(in the rows, 128 means zero)
One turn moves each row of this set onto another row. After a few examples, where does it send each row asked below?
z928: [120 143 150 114 134 140 120 109 123 122 157 147 140 109 147 155 144  99
 132 115 150 133 123 146 116 153 127 139 127 122 140 145 133 121 121 157
 101 124 136 120 127 100 162 112]
z416: [140  95 108 140 111 130 157 118 139 106 160 143 122 125 181 156 131  91
 130 135 155 106 109 126 134 116 116 120 111 163 141 142 104 124 129 155
 159 105 139 139 131  95 173 131]
z817: [129 115 150 106 111 143 149  74 131  82 123 134 129 127 168 116 137 117
 119 122 164 106 114 119 129 141 116 143 134 149 127 160  98  86 109 151
 162 139 145 130 103  91 155 113]
z117: [127 127 164 113 128 128 117 107 135 135 158 143 124 121 149 161 139 117
 115 107 147 129 126 126 110 143 113 125 149 149 138 146 161 118 111 139
 141 124 131 129 123 120 167 103]
z576: [126 126 164 114 123 124 127 111 142 121 151 138 118 121 149 159 139 122
 118 113 158 137 122 127 103 152 107 135 154 145 145 148 164 124 112 145
 141 131 137 128 121 112 167 111]
z162: [141 129 105 135 118 123 141 102 131 113 140 153 156  96 115 119  98  93
 133 140 158 109 128  90 135 140 133 137 103 172 164 159 118 106 109 163
 160 133 138 132 133  96 176 119]
z42: [162 103 109 138 103 130 139 130 115 126 132 123 132 127 169 129 103  92
 129 114 151 103 129 123 123 117  93 134 113 162 135 124 112 122 140 135
 172 120 129 127 131 111 176 123]
z940: [131 152 135 143 121 113 125 108 148 106 131 143 145 104 148 168 128 105
 143 112 167 110  99 132 139 158 110 150 148 139 148 124 102 101 139 116
 147 138 148 118 130 124 170 115]
z665: [133 134 103 128 117 116 148 121 141 133 145 143 146 108 127 137  97  96
 138 137 157 108 130  80 124 143 101 136 107 169 149 164 104  95  99 154
 156 124 150 154 118 103 173 115]
z935: [147 138 130 145 112 110 140  84 140 109 131 150 146 133 142 167 124 121
 124 119 166  96 101 121 129 138 109 142 151 165 141 144 127 105 117 107
 139 133 156 114 118 143 169 102]
z343: [141  93 111 137 112 131 153 113 143 104 150 138 121 112 176 162 136  92
 126 143 155  98 120 129 131 124 113 121 112 158 139 137 101 125 127 156
 167 107 133 132 131  94 163 134]
z550: [128 130 141 126 122 138 139  89 122 118 131 155 147 109 157 121  98 101
 140 115 157 133 115 130  93 146 104 129 128 125 132 150 134  95 107 141
  88 117 135 119 107  84 148 116]
z341: [130 107 132 136 113 136 119 106 143 115 136 176 117 128 141 170 103 105
 124 134 172 106 121 103 134 166  98 139 121 142 127 152  85 108 128 125
 151 143 141 127 105 123 156  99]
z85: [135 116 120 126 141 133 157 128 130 140 121 161 149 135 143 115  91 127
 150 123 165 128 124 117 127 124 130 125 111 149 143 112 136 106 108 148
 123 119 147 137 115 114 154 119]
z642: [123 108 138 126 106 121 150  91 146 118 135 122 160 109 135 149 121  97
 112 118 150 111 111 107 123 184 115 128 106 172 152 148 106 109 133 146
 135 138 170 137 107 138 162 126]
z824: [164 114 115 133 122 112 113  78 114 107 128 168 144  98 141 133 110 107
 116 141 154 120 127 124 121 170 127 141 131 167 140 145  96 128 132 119
 135 130 120 119 128 108 159  90]
z785: [125 132 146 123 130 149 126  91 121 124 138 160 153 111 154 130 100  91
 138 112 150 133 113 129 103 141 113 116 125 119 129 147 133  99 107 142
  92 112 138 118 111  93 142 120]
z8: [136 115 145 131  96 120 146  89 139 128 131 113 155 100 140 134 105  96
 129 111 141 123 120 101 136 166 128 129 107 169 146 162 107 113 126 131
 144 154 159 142 105 133 172 100]
z905: [131 112 127 115 136 124 146 118 164 137 149 135 128 114 156 126 147 112
 136 138 165 127 141 131 119 139 127 120 133 166 134 102 125 125  96 151
 140 127 135 149 118 104 146 125]
z593: [133 124 135 104 111 143 148  89  99  83 113 136 139 134 152 106 133 116
 122 105 157 112 116 128 131 148 123 162 130 148 143 156 109 104 125 152
 156 137 151 125 120 105 167 102]
z887: [139 119 121 130 110 129 141 112 143 105 159 150 139 136 176 140 122  98
 139 156 165 149 115 118 142 109 121 119 110 140 162 144  92 120 139 145
 158 107 135 142 105  95 153 133]
z131: [132 123 126 127 136 139 149 102 141 122 142 148 147 123 140 111 129 115
 149 144 167 136 132 143 140 121 154 126 113 160 155 115 127 129 107 158
 118 132 135 128 115 102 148 111]
z689: [135 128 149  91 119 122 148  87 112  92 121 130 145 129 167 113 134 127
 118 122 165 135 119 125 118 148 110 149 141 162 150 155 102  97 120 139
 163 117 145 144 101 106 148 102]
z376: [167 113 102 128  99 127 132 105 120 117 145 151 155 147 168 105 106  99
 120 145 162 132 130 113 127 104 121 137 113 141 158 135 118 110 146 135
 151 121 130 135 112 113 165 142]
z791: [145 122 121 133 111 129 145 100 138 102 152 144 143 128 169 143 123 106
 142 169 164 145 123 120 140 111 126 121 104 138 161 145  88 120 132 140
 155 102 127 136 100  95 145 123]
z485: [122 122 145 138 114 119 138  81 148 110 132 120 169 100 136 132 114  97
 132 123 145 127 107 102 138 180 128 117 103 162 146 148  91 108 136 142
 142 144 149 126 104 112 168 122]
z79: [167 133 144 146 111 110 135  75 137 113 121 141 163 104 153 149 100 104
 134 131 168 116 110 122 125 123 112 135 141 154 135 149 107 104  95  99
 130 135 157 118 112 116 148  98]
z18: [136 121 159 129 122 138 117  88 133 128 135 155 128 123 146 135  96 115
 124  91 172 131 116 115 106 125 112 109 141 145 121 155 154 104  94 124
 131 122 135 117 108 105 154 117]
z973: [132 118 161 133 111 142 135  87 138 122 135 150 119 124 155 127  97 115
 133  99 155 125 113 115 104 131 101 114 149 148 123 162 161 110 101 130
 129 134 132 122 106 105 163 106]
z540: [166 100 106 137 108 122 138 125 111 127 143 129 142 132 177 124 106  89
 127 118 153 111 123 125 123 109 102 134 111 169 140 128 114 123 135 137
 163 118 133 133 134 102 182 125]
z581: [146  93 108 143 117 129 161 120 146 103 159 145 126 114 175 163 133  87
 120 130 157 107 110 124 126 121 117 122 113 158 141 136 110 118 116 161
 157  96 132 136 133  92 168 129]
z273: [141 103 115 141 113 122 133 102 110 116 122 177 124 112 141 159  93 104
 131 128 156 111 113 113 127 163 119 144 115 158 140 160  96 121 119 119
 137 124 146 123 126 113 159  72]
z614: [173 109 114 146 110 131 138 130 120 123 141 125 141 125 164 121 106  83
 126 103 153 117 124 123 123 108 103 135 117 162 136 120 118 124 132 142
 164 121 123 126 137 107 185 120]
z877: [131 136 111 124 120 123 132 105 145 114 148 141 156  98 118 119 106  83
 128 143 166 126 133 100 124 154 107 131 120 188 175 143 110 109 116 155
 165 122 136 141 124 104 156 127]
z332: [123 134 140 126 126 149 124  89 123 121 136 158 140 110 148 131 100  92
 139 101 171 133 113 138 108 139 116 127 124 124 130 147 127  98  99 136
  91 114 138 116 109  92 140 118]
z495: [129 139 102 128 105 135 139  99 161 118 158 141 135 115 121 123 114  83
 133 137 163 104 137  91 134 148 105 129 121 178 152 160 101 107 112 157
 157 141 138 147 113 113 170 128]
z573: [145 126 125 139 110 134 146 109 151 104 164 149 139 131 169 142 120  96
 142 153 166 151 117 114 147 104 127 122 107 135 157 144  94 114 127 145
 154 106 125 136 100  94 156 120]
z302: [133 120 163 129 118 144 119  87 133 134 140 153 132 126 154 130 100 109
 125 103 148 127 117 112 106 126 107 102 143 144 119 155 158 105 100 125
 128 126 130 120 110 108 157 108]
z590: [152 119 133 125 124 119  99  87 145 109 141 166 140 114 142 145 117 108
 110 144 172 122 133 112 121 174 102 135 134 152 131 138  80 117 137 124
 148 143 120 127 108 114 150 117]
z681: [125 142 151 117 128 134 129 105 127 109 150 143 141 107 145 145 142 107
 134 122 158 136 122 144 110 157 120 150 129 117 145 146 134 122 121 160
 102 136 132 116 123  90 167 118]
z204: [121 147 137 116 129 128 118 104 123 123 154 141 133 110 142 154 147 101
 132 103 162 134 123 146 114 154 126 145 132 124 141 144 126 117 109 145
  99 119 132 124 126  97 163 114]
z714: [130 110 129 124 103 108 145  77 140 123 125 129 166  95 146 128 105 107
 117 125 140 122 113  95 123 177 139 122 110 162 152 156 114  92 132 130
 136 130 154 144 103 126 164 121]
z805: [172 124 102 127 102 134 138 108 128 119 147 154 154 146 161 110 104  99
 116 135 165 136 130 110 124 107 117 136 116 137 160 133 127 103 142 137
 145 112 124 138 108 126 162 137]
z100: [134 132 158 118 127 117 111 106 133 128 154 139 121 123 142 160 142 126
 115  97 161 131 123 125 112 144 121 130 149 144 131 149 156 120 102 133
 140 126 132 126 123 112 171 112]
z657: [122 113 141 103 119 133 153 106 107  96 107 133 140 123 166 123 123 110
 125 106 163 113 109 119 115 155  96 155 127 147 135 145  94  85 111 148
 161 119 159 131 114  90 150 107]
z80: [151 131 128 136 115 117 127  81 147 101 119 156 158  80 158 154 118  90
 131 130 171 106 109 131 126 147 128 150 141 123 141 133 102  89 118 115
 126 138 150 120 128 108 146 130]
z427: [166 120  98 127  96 132 137 102 114 117 135 150 149 147 163 112 101 110
 127 146 157 126 133 113 127 108 119 136 109 141 156 138 119 110 148 129
 148 116 127 130 106 126 161 132]
z435: [137 109 124 129 126 139 144 127 158 141 132 144 122 130 150 114 117 119
 148 113 155 109 134 111 130 125 125 119 127 147 109 112 131 113 102 148
 146 148 138 139 118 107 171 127]

z665 turns into z495
z973 turns into z576
z791 turns into z427
Now find these:
z593 turns into z657
z18 turns into z100
z85 turns into z435
z581 turns into z573
z590 turns into z824
z80 turns into z79
z117 turns into z928
z540 turns into z416
z8 turns into z642

One turn moves each row of this set onto another row. After a few examples, where does it send each row asked below?
z34: [ 94 130  90 121 128 142 121 136 129 138 148 137 131 125 110 128 135 131
 148]
z517: [128 129 138 131 136 109 136 124 131 164 136 129  98 133 132 108 124 146
 137]
z753: [165 130 123 128 134 134 144 135 145 124 144 139 132 116 141 146 131 157
 120]
z5: [152 106 106 137 147 111 162 124 141 134 142 112 141 137 149 120 108 128
 138]
z74: [132 127 145 131 117 131 125 136 145 131 140 132 111 143 113 108 139  87
 129]
z355: [111 127 131 129 122 137 156 133 109 112 143 117 150 123 116 147 132 114
 149]
z441: [154 115 104 115 143 120 122 146 123 109 133 115 140 127 110 122 106 104
 121]
z482: [127 111 111 144 123 126 146 129 141 112 124 128 136 143 151 135 164 108
 150]
z536: [128 128 146 127 118 134 123 131 149 127 147 124 112 143 115 115 131  88
 130]
z895: [147 147 108 136 159 120 117 122 149 131 125 155 142 140 108 133 121 126
 121]
z638: [132 128 138 126 140 110 132 125 130 171 134 129 108 128 126 114 128 156
 137]
z361: [162 129 125 125 126 131 148 142 143 120 148 146 132 116 137 142 126 153
 122]
z728: [157 106 109 115 143 121 110 148 121 115 134 121 133 128 106 119 107 108
 129]
z433: [134 149 133 144 140 128 134 139 118 141 110 111 129 153 127 149 120  95
 120]
z475: [121 118 115 143 121 142 144 127 140 117 131 133 128 151 148 133 167 108
 150]
z678: [131 120 102 130 134 126 117 138 106 129 111 131 122 122 132 132 158 152
 151]
z428: [133 122 109 127 140 124 106 146 108 130 113 134 118 120 126 129 159 146
 152]
z641: [ 94 131  92 135 131 137 119 133 131 139 147 132 136 124 112 121 128 132
 152]
z83: [149 108 103 133 147 107 168 126 135 136 137 120 143 142 143 122 111 133
 132]
z732: [129 115 107 121 138 115 108 139 108 126 111 135 115 124 126 132 151 146
 150]
z652: [128 138 101 129 115 147 133 151 141 158 136 124 106 128 148 132 133 138
 119]
z549: [128 135 103 130 116 145 133 164 138 159 135 120 114 126 150 130 126 133
 125]
z159: [128 114 108 147 125 137 138 130 139 110 134 125 135 145 151 132 163 109
 150]
z469: [128 131 143 121 123 137 119 136 145 123 140 132 113 136 108 116 137  84
 131]
z979: [149 143 116 133 166 125 115 125 142 133 129 147 149 143 109 132 117 130
 120]
z63: [131 151 137 143 141 129 137 140 115 143 119 112 138 153 121 137 118  96
 119]
z214: [152 113 108 111 140 117 116 142 122 116 129 114 133 125 103 121 102 112
 125]
z948: [148 112 110 132 147 110 162 127 140 143 147 115 141 146 144 120 105 131
 126]
z558: [130 128 142 130 138 112 141 132 133 169 134 136 104 135 130 113 133 148
 139]
z226: [115 127 138 138 124 133 150 128 108 109 143 117 143 127 115 150 129 124
 147]

z74 turns into z728
z641 turns into z226
z355 turns into z63
Now find these:
z469 turns into z441
z558 turns into z428

